A single turn carries every row of the set below to another of its rows. Some are shown first; where does it send the rows asked next?
j779: [14 -7 16 -7  3 14 -3 17  7  6 11 -7 -4  1]
j107: [13  8  3  9  2  1  2 20 12  0 16 -6  3  8]
j66: [-21  16   6  -1  -2   2  -8  15   7   4  -1  18  -5  -6]
j333: [  1  32  -4   2  -6   2 -11  -1  10  15   9  -7  -6   4]
j738: [-18   1   9   0 -23   8  -6  17   5  -3  -2  10  13  -7]
j444: [  4   7  16   2  -8   0  -5  14  -4   1  12  10  15 -20]
j886: [-22   4   9   2 -20   7  -8  21  14  -6   1   6   9  -8]
j576: [ 23  10   3 -17 -12  12 -11  13   9   5   5 -10   8 -14]
j393: [ -3   7  10  -6 -19  18 -17   3  17   9  11 -20   0  -4]
j357: [ -5  14  18  -4   4  -2  -8  15  -1  -8   8   8 -10 -23]
j495: [  3  22  -3  -8 -21   8  -6  -4  -7   1  -2 -11  -5   5]
j70: [  3   8  17  -3  -2   1  -6  12  -7   5   8  13   6 -22]
j464: [-14  14   4  -4  -5   1  -4  14  -2   7  -5  19  -2  -5]
j179: [ 22  10   1 -11 -13  12 -13  14  17   6  11 -14  13 -13]
j610: [ 21  21  -2 -18  -2   7  -8  11   5   0   1 -10  -7 -13]
j745: [-16  11   7   8 -15  -1  -5  22  20  19  -6 -15   1  -4]
j77: [ 14  22  -5  -4  -9   5 -13  16  22  -3  14 -14   5 -12]
j468: [ 11  10   4   1   2   5   4  20   5 -12   6 -10 -10   9]
j683: [ -8   5   9  -6 -21   4   1  17   3  14 -18 -13   2  -3]
j397: [-13   5   9   1 -19   4  -3  21  16  18  -7 -16   5  -7]
j48: [  1  10  19  -4   2   1  -7  12  -6   1   7  11  -4 -24]
j489: [-11  17   3   0 -12  -4   2  16   3  15 -16 -10  -9  -1]
j380: [ 17  27  -6 -13  -3   4 -12  14  10  -4   5  -9 -10 -11]
j95: [-12   2  11  -2 -23   5  -1  20  11  18 -12 -15   4  -4]
j503: [-14   2   7  -3 -18   7  -1  14  -3   0  -5  14  12  -6]
j515: [-15  18   4   8 -11  -5  -1  23  18  18  -7 -13  -5  -1]
j448: [-25   9   8   4 -10   5 -11  21  17  -5   3   7   3  -9]
j906: [ -8  16  16   2  -1  -1 -10  18   4 -15  13   3  -7 -21]
j705: [-24  13   8   1  -6   2 -11  18  15   0   2  11  -4  -9]
j954: [  3  13   6 -11 -24  12  -7  -2  -4   1  -1 -15  -1   0]
j539: [15  3  8  6  3  6 -2 22 13  9 20 -6  6  8]
j626: [-12  20   2   4  -9  -5   0  18  11  17 -10 -10  -9  -1]
j432: [ 12  -4  14 -11   3  13  -1  18   4  -2   7 -10 -11   2]
j152: [ 24  14   2 -20  -7  10 -10  10   6   3   3  -9   0 -13]
j404: [11 11  0  7  1  1  2 23  9 -8 12 -8 -1 10]
j431: [ 18  15  -2  -5 -13   8 -14  15  22   1  16 -15  11 -10]
j34: [ -8  15  13   7  -8  -4  -7  18   4 -18  14   0   2 -20]
j227: [-13   8   6  -4 -13   3  -1  12  -4   6  -7  21   6  -5]
j420: [ 11   2  10  -6   1  11   2  20   3 -11   3 -10 -13   5]
j519: [ -7  15   7  -1 -12  11 -19   3  21  15  15 -16  -1  -4]
j287: [  2  30  -4  -4 -11   3  -8  -2  -2   8   2  -7  -7   6]
j7: [14 -5 13 -1  4 10 -3 18 12 13 17 -7  2  3]
j513: [ -4  12  13  11 -12  -4  -4  18   3 -13  16   2  10 -20]
j640: [ -4  24   2   1  -7   7 -16   1  20  17  14 -12  -4  -1]
j947: [ -1   8   9 -11 -25  18 -12   0   5   3   3 -20   1  -4]
j439: [ 16  28  -7  -9  -4   3 -13  15  18  -4   9 -12  -5 -11]
j103: [ -7  11   5  -6 -17  -1   1  17   2  14 -18 -10  -4  -2]
j320: [  2   7  14   8 -12  -1  -5  16  -2  -6  15   7  16 -19]

j745 goes to j683
j152 goes to j439
j420 goes to j107
And these:
j444 goes to j357
j464 goes to j448
j947 goes to j287

A single turn carries every row of the set below to another of its rows. Some are shown first; where does it send the rows asked next?
j269: [  8  15   7 -18  15  -3  13   0  -1  -6  10  -6   2  -1  17 -12   9   1
  14  -1  -8 -13  10   8  -1   0   4  -1  -3  -7   3  13 -10   4 -18   8
 -10  -1   2  -3   1 -10   0  -3  20 -13   6  -6  14 -19   6   5  15 -13
   1   4  -4]
j780: [-14  -7  -9  12  11   5   4   4   8  13  -5  11  -4   2  -2   3  -2   5
  26   2  -4  -1   8  -8   1 -12 -11  -9   4   0   0  14  17  -6   0  -6
   5   8   7  -8  -9  -8  16 -12   7   5  13 -13   2 -14 -12  -1  -2   7
  10 -22  10]
j767: [ 22   0  -1 -15   0   3 -15  -1  -6   1  -6   9  -8  -6  10  -1 -12  -3
  -1  -6 -15  -3   5 -12  15  -8   5   2   0   1  13   0   1   3   6 -10
  -1   2   9 -11  -1  -8 -13  -7 -11 -15 -19   3  13   8  -1   1   3 -17
  10  -8  -6]
j611: [ 22  13  -4   1  -8  23  15   6   9   7   0   3  -4   2   0  -1  -6 -18
  -4  -7  -1 -14  15  -4  11  -4 -13  -5  10   1  10 -18  25   2  16   3
  -2  -3   2   4  -8  -3   0   1   7  -3  14  -1  12   6   8  -2  -1   4
   3   4  -9]
j925: [ 12  -2  -4 -14  18   6 -10   3 -12  -5   6  -7   4   6   6   1  -5 -14
 -12   9  11  10   5  -5  18  10  -9   9  10   8  11   3  20   3   5   1
  -1   3   6 -11  -9  -3 -11   1 -10   3   5  -3  -7  -1  10   9  -4   6
   8  15  -7]
j385: [ -9   6  -4   6  -1  -1 -14  11  -9   3   2   4   5  10   2 -16   9   7
   3 -19  -6  -9   6  -5  -6   2  -5  -5   5  -9  31   1  16  -8   3 -11
   0  -6  -7 -12  -5   3 -17   0 -10  -4 -15  15  15   2   2  10  -9   1
  -4  -9  15]
j131: [-15   2   0  12  -4  17   9  10 -11  11   1  -6  13   4   4 -10  12  -7
  11  -4  -2  -6 -12 -13   2 -15  -2  -7  -2  -5   4   8  14   2  -5  -6
  -5 -13   2 -32   5 -16  -2  11 -11   8   7   2   2   4  -5 -11  -1  -9
   1   5  -3]
j756: [ 11  12   7 -17  21   1  16 -15  -4   1   8  -7  -1  -1  12 -11   6  12
  15   1  -9 -19   6  -1   1  -3   3   2  -8  -7   1   9  -2   6 -14   9
 -20   1   4   2  -5  -6  -4 -12  20 -11   7 -10  10 -11   1   0   9 -12
   6  -1  -8]
j371: [ -9  -1   8  16  10  13  -5  24   4   9 -22  -5  -9   4  12 -24  14   0
  -2 -15  11  -8  -4  -3  -8   0  -8  -1 -14   1   6  -2  16  -1  -2 -13
  -3  -4  -9 -13 -17   2  -9  -4  -1  -4  -8   8  -5   6  -6  -5  -3  -6
   5   2 -12]
j74: [ -5   3  -3   7  17  15  -6 -11 -10   9   2  -6  14  17  17   3  -2 -14
   9  -7  -3   0 -11 -13   2  -8   4   9  10  -9  -5 -10   2   3  -5   8
   4  -4   9   6 -10  -5 -14  -6  -1 -17  -3  -3   4 -34   3 -15  19  -1
   4   2 -10]
j941: [ -2  -4 -11   6   7  -1 -24   2   3  13   0  16 -16  -8   2  -4   5   5
   2  -6   6   4  -1  -9  -4   1   0   2   4   5  12   7  -3  -7 -16  -9
 -11  -4   9 -19 -11  17  -5  -2  19  -2  10  -6  -1  -1  -8   5  10  -2
   5   3  -1]
j279: [ 10   6   5  -9   7   0   4   5   8   0  -6   0   1   5   5  -3  -1   7
  -1  -3  10  -1  -4  12   5  -2  -6   7  -8   4   8  -3  23  -8   8 -21
  27   5  -3  -2   6 -10  -5  -8   4   6   0  -5   1   2   1  -9  10 -20
  17 -12 -11]
j838: [ -4   3   5   3  14   9   5   0 -16   3  -3  -4   8  -4  -3  -7   9  -1
  -1  22  11 -14   9  12   0   5 -12   4  -3  -7  17  -2  18 -10 -11   1
 -12  -6   3  -6   2   3  -1   1 -20  -6  -8   1   0  15  -9   3  -9   8
   2  -7  14]
j25: [  3   6  12  12   4   8   2 -19  -9 -16 -11  -8  -5   2   4  -9  -4   2
  14  -6   1   1   1 -17  -6  -1 -11  -1   6   5  -7  -5  12 -14   9  12
   1  20  -3 -10 -13   6  -8 -15  16   3  -6  13  12  -8   7   7   6   7
 -20 -20  -5]
j506: [ -8 -14   6   0  10   4 -11   4  -5   8   2  15   3   2   7  -4   4 -19
 -11  -7   3   1   2  -8  -4  -5  -4   1  14  -5  21  -2   5 -12   0  -7
 -10   1  -2   0  -6   1   2   0   7 -14  15 -20  10 -14  -4   5 -18  18
 -17 -14   1]
j659: [ -1   5   3   0  -3   8   8  13   9  16   0 -10  -2   1   6  -8  11   6
  17   6  -6 -12   2 -11  20   0 -11 -12  -5 -23   4 -10  15   3   2   4
  -2 -13  -1  -8  -8   2  -4   3 -10   0  -5 -14  -3   3  -9  -7   3  17
   2   1  13]
j857: [  9  -1  19  -1  -6  22  -6  -9   0  -8   4   6  -2   7   4   0   6 -13
  18 -19  12 -15  -7   7  -5   1  -6   5  16   9  -9  16   7 -12  -5  18
   7  -2  -1  -2 -22  -2  -4   4  11  -4  -6   8  -1  -7  11 -15  -5  -8
   6   8  -4]
j985: [ -3   3  17  -1  -8  22  -6  -5   5  -7  -5   8   3  10   0  -1  -2 -15
  24 -19  10  -5  -3   9  -3  11  -5   2  16   3 -10  13  -2 -13  -3  23
   9  -5  -2   4 -13  -4  -7   5   7  -4 -11   4   4 -10  15  -5  -2   3
  12   7   1]
j54: [  1  -4 -12   8   8  10   7   4  -3  -1   0   4  -4   8  -6   1  -3  -9
   3 -12  -4  -2  12   0 -11  -6 -17   0  16 -10  -7   3   1  -5 -11   1
  -5   4   0   9  -3  18  -2  11   8  -2  15 -14  -3  18 -15  -8  -6   7
   3  -7  18]
j114: [ -4  10   0   9  19   9  -2  -7  -5   6 -10  -8  16   9  10  -2  -7 -15
   7  -5  -2  -1 -13 -10  -3   1  -3  11  16 -10  -9 -14  -3  -2 -15   8
   0  -1   4   5  -6  -9  -7  -6   0 -26  -5  -1   7 -32   0  -2  15  -5
   2   7 -10]
j389: [-11   2  -1   6   8  14  -1  -1   7   4 -10  11 -21   8  15  -6   5  -9
   0 -10  -1   0 -16  -3   8 -20   4  13   8 -19   9  15  -4  -5  -8 -14
  -3   3  11 -10  12  -6  -2  -5   8   7   5  -8 -11   4  -5 -12  -3  -2
   3 -23   5]
j874: [ -5  18  22   0   4   1  12  -6   0  -4  14   0   4  11   8  11   6   1
  -5  -2   4   5  15  -2   8  -3   5  10  -4   5  -8  11   2  -6  -6  -3
  -9  -4  -5   8   3   8  -7  -8   4   1   0  12   1  -7  18   0  13  -4
  -2 -28  13]
j482: [ -8  20  16   4  -2  -5  17   1   7 -12   3  -3  -1   6   5   6   7   0
  -7   3   8   7  11  -8   8  -5   7  13  -6   3 -10   9  -6  -8  -5   0
  -8  -4   1  10  -4  -1  -8  -2   1  -3  -1  12   3 -13  11   6  23   3
  -1 -25   5]
j454: [  3  11  11  16  -1   7  13 -22  -1 -22 -11  -4   3  -5   3  -8  -1  -5
  17  -2   8   1   5 -14  -7   5  -7  -5   5  -5  -4   4   5 -16   7  12
   3  20   6 -14  -9  -5  -3 -14  19   1 -10  10   7  -2   6  12   5   6
 -10 -13  -4]
j271: [  8  -8  -1   3   7   7  17   5  -4   6 -13  -5   2   4  -6   2  -3  -5
  -2   0  -8   9   1 -14  -4 -19 -16  -6   1   6   5   9  19   9   8   9
  16   5  -5  -4   2 -17 -14 -11  -1   2  16  10  14   9  10  -6  11  -8
  10   1  14]

j985 goes to j114
j385 goes to j371
j389 goes to j780
And these:
j874 goes to j25
j611 goes to j925

